The rows of A fall into 3 groups, which share some directions, and each row is roughly a mix of its group's hidden directions, except one row that fits no group.
A:
[[-28  -9  21 -21 -17  -1  11 -13 -20 -23]
 [ -5   9  -1  28  18 -22 -33  -7 -14  15]
 [ 29 -26  11   4  -9   2 -35 -13   8  -5]
 [  8 -21  44  -2   6   6   5   5  -1 -25]
 [-25   6  15  16  24 -25   1  -8  27  13]
 [-28  25  -3  29   5 -12   7 -12  13  22]
 [ 16 -25  23 -39  -3  -7  13   8   3   2]
 [-36   3  32 -25  -5   0 -12   3  -7   6]
 [ -2 -18  16 -43  -6 -17  -1  19  -4  -9]
 [ -3  15 -14  20  10 -29 -11 -36   3   9]
 [-10  -6  32   0  21  27   2  18 -14 -19]
 [-10  -4  29 -16  20 -31  -4   9 -14 -20]
 [ -7  -9  13 -13 -27  17  11  32  17 -18]
 [  6  30   9  -6  -1 -29 -35  -7   2   9]
 [  7  -2  -6  35  11 -26 -10 -20  -3  24]
 [  4  -3 -19 -15 -23 -37 -18   1  11  19]
 [-25 -30  -3   2  16  -1  10  15 -28 -19]
 [-28   4   1  -5  19  33  13   7   5 -28]
 [-13   7  15   3 -22  21  26  -2  31 -15]
 [  9  13 -18  15 -31   7  19 -22  23  -1]
 [ 23   0  -2 -26 -12 -37 -12  -5   0  20]
 [-16  18  34 -20 -11  10 -14   1 -13 -23]
 [-24  13  23 -10  21   3 -12 -21 -29  -3]
 [  3 -23  21 -15   4 -12 -24  17 -31  -7]
 [  4  11  -1 -31 -20 -30  -7 -14  24   2]
 [-45   4   9 -19  -7 -15  14   7  -4 -16]
 [  9 -34  17 -13  14  16   1  27  -4  18]
 [ -2  10  -5  11  -5  44  25  10   0 -18]
 [ 10 -20 -21  -2   0  19 -21  18 -31  14]
 [-11  22   3  21  24  -7 -23 -24 -21   3]
 [  6 -12  35  -1  33   0  22 -17  -1  -3]
 [  4  21  -4 -26 -22 -30 -18  -7  17   2]
 [  4  24  -4 -19 -21  18   2  16  23 -27]
 [ 16 -31   2 -25 -17 -19   1  10  10  22]
 [ 11 -28  27 -23  -4 -17  28  -2  -3  -8]
 [-14  17 -26  10  -6 -15 -20  14 -21  26]
 [  6   7 -34  -7  26 -17  -5  -2  13  29]
 [ -8   5  16  26  30 -23 -12   4   6  25]
 [-18  -1   7  30   9  35   2  16 -13 -16]
 [ 23   1  17  17  11 -12   9 -33 -22 -15]
 [ 41 -11 -29  -6   9   0   7   1   6 -19]
 [ -1 -16  30 -34  -3   7  18   8   3 -21]
 [ 26  14  -7  16  15  24  31 -14  11   8]
 [-19  13   2 -10 -36 -14 -18  10  20 -17]
 [ -6  23 -21   7 -12  10  12   0 -39  17]
 [ 24   4  -3  20 -11  22  26 -26   6 -16]
 [-13  23 -31   6 -33 -14  -2  -6   7 -15]
 [ 11  -2  -8 -39 -22  -9  24  -8  17  -7]
 [ 48  -8  -5   8  11  22   1  -9   9   5]
 [ 21 -24   6  10   3  19  22   7 -19 -29]
 [ 12 -29   1  35   5  18  19  -6  -5  17]
 [ -6  -7  -7  23  10  40  24  -7  -5 -15]
 [ 29   6 -15  22  17   5  -6 -21   4  30]
 [ 11  16  -5  -1  -2 -30   4 -42  11   4]
 [-14  24  -2  18  -8 -11 -30 -14   9  27]
 [ 25   7  12  22  28   9  14  19  23   5]
 [-12  17  18 -31  20 -24 -14 -11 -16  -4]
 [  3   7   8  -4  15  18  45 -13  14 -12]
 [ 12  -8 -25  -6  -9   5 -12  44   8  -9]
 [-13 -40   4  19  10  13   7  20 -19   7]
 [  2 -13  -3 -14  13 -21 -30  19 -28  13]
 [  0  -3   0  16 -10  42  27  11  -3 -16]
 [ -6   3  18  -1 -10  21  36 -11  14 -27]
 [ 13  13 -19 -14  27  12  38   3   2   6]
 [ 39 -13  -6 -11  33   4  -1   7 -11  12]
 [-29   7   3  17 -27 -13 -24  -7 -21   9]
 [ -6  12 -28  30  21   6 -26  -1 -12  11]
 [ 21  -8 -17  12  -5 -25  22  -3  33  11]
 [ 21  -1  13  -3 -29   5  26   1  23 -24]
 [-20  11 -17  20 -12 -11 -35   7  18  12]
 [ 29   3 -22 -27  19 -14 -10   4 -20  -8]
 [  7   5 -10  34  -9  19  22 -24  19   2]
 [ -9  -1  22 -45   5 -21  14  -3   4  -4]
 [ 35 -32  -2  12  -1 -10   1  -1 -27   6]
 [ -1 -19 -18  32   9   8 -21  16 -21  16]
 [-43   1   3 -24  -8 -14  16 -11   4 -14]
 [ -6  -3  21 -43  13 -22   3   2 -12  -9]
 [ 16  12   5 -10   5  22 -15  39 -21   9]
 [-41  -8  15 -14 -11 -24 -13   7  -5 -12]
 [ -6  13 -33  31  16   4 -23  11   2   8]
 [ -2  11   0  18 -29  13 -22  36  -8  -1]
 [ -7 -10  12 -28  19  -2  28   1  23 -23]
 [ 44   4 -11  14  11  23   4   0  -9  14]
 [ -5  20 -15  45   6  21  -1  -9  -6   0]
 [ 11 -14  19  -7  27   2  19 -32  18  -5]
 [  9  10 -26  39  -2  11  14 -22  -2  10]
 [-16 -15  11 -36  -3  -4  14  11   0 -31]
 [ 24   3  25  35  12  17   9 -16   1   9]
 [-12   1   3  -5  29 -27 -15 -19 -20  23]
 [ 13  10   7  34   8  39  13  -5  -3   3]
 [ 17 -14 -25   5   9   7  34 -24   2  15]
 [  3 -14  21 -16 -33  12   4  32   5 -10]
 [ 34  -3  12   9  33  13  15  -2 -15  13]
 [ -7  14 -25  11 -39  12  -7 -17  16  -2]
 [ -4 -28  11 -26 -13 -30   2  -9  21   4]
 [ 34  -1   0  -1  14  28  30  -8  12  -8]
 [  0 -26  -7   1  31  -1   1 -10 -35  16]
 [ 13 -11  23 -16  30  19  13  13 -24  -3]
 [ -3  -6 -11  28  23 -14 -19 -13 -21  25]
 [ 10  11 -21 -11  28 -25  17   4  20 -18]
 [ 22 -15  -9  17 -26   9  27  -4  26   7]
 [  1  13   8  12  -1  39   5  27 -18 -16]
 [ -6 -10  25 -29  23 -26 -19   2  -6   0]
 [  6   3  -4  12  -7  -7 -29  34 -28  12]
 [-34  13  12 -21  19 -24   3   8  19  -3]]

Here is one row of each group, with its name. Which group are the others in?
[-34  -9  15 -23  -5 -17   5   9  15 -25] : (76)
[ 15  -8   2   4 -22 -13  25  12  38  -9] : (99)
[-10  -2 -15  -9  13 -41 -26  -9   2  16] : (63)

[ 18 -24 -11 -11  -1  -1  18 -16  27  28] : (63)
[ 11   4 -31  27   5 -13   7 -10  25  21] : (99)
[ 38 -14  -1 -19 -17 -21   1 -12  -7  18] : (99)
[ -5  32 -19  32  -4   1 -27   2  -1  10] : (63)
[-21 -16 -17 -11 -28  -1  -9  34   7  -6] : (63)
[ 13  16 -40 -17   7  13  24   2  -7  11] : (76)
[-30  28  10  15  17  -5 -25 -16  -8   5] : (99)
[  2  -8 -35 -15  12 -16  25 -25   1   6] : (63)
[ 18 -32  14 -26 -14   5   4  10 -26   1] : (99)
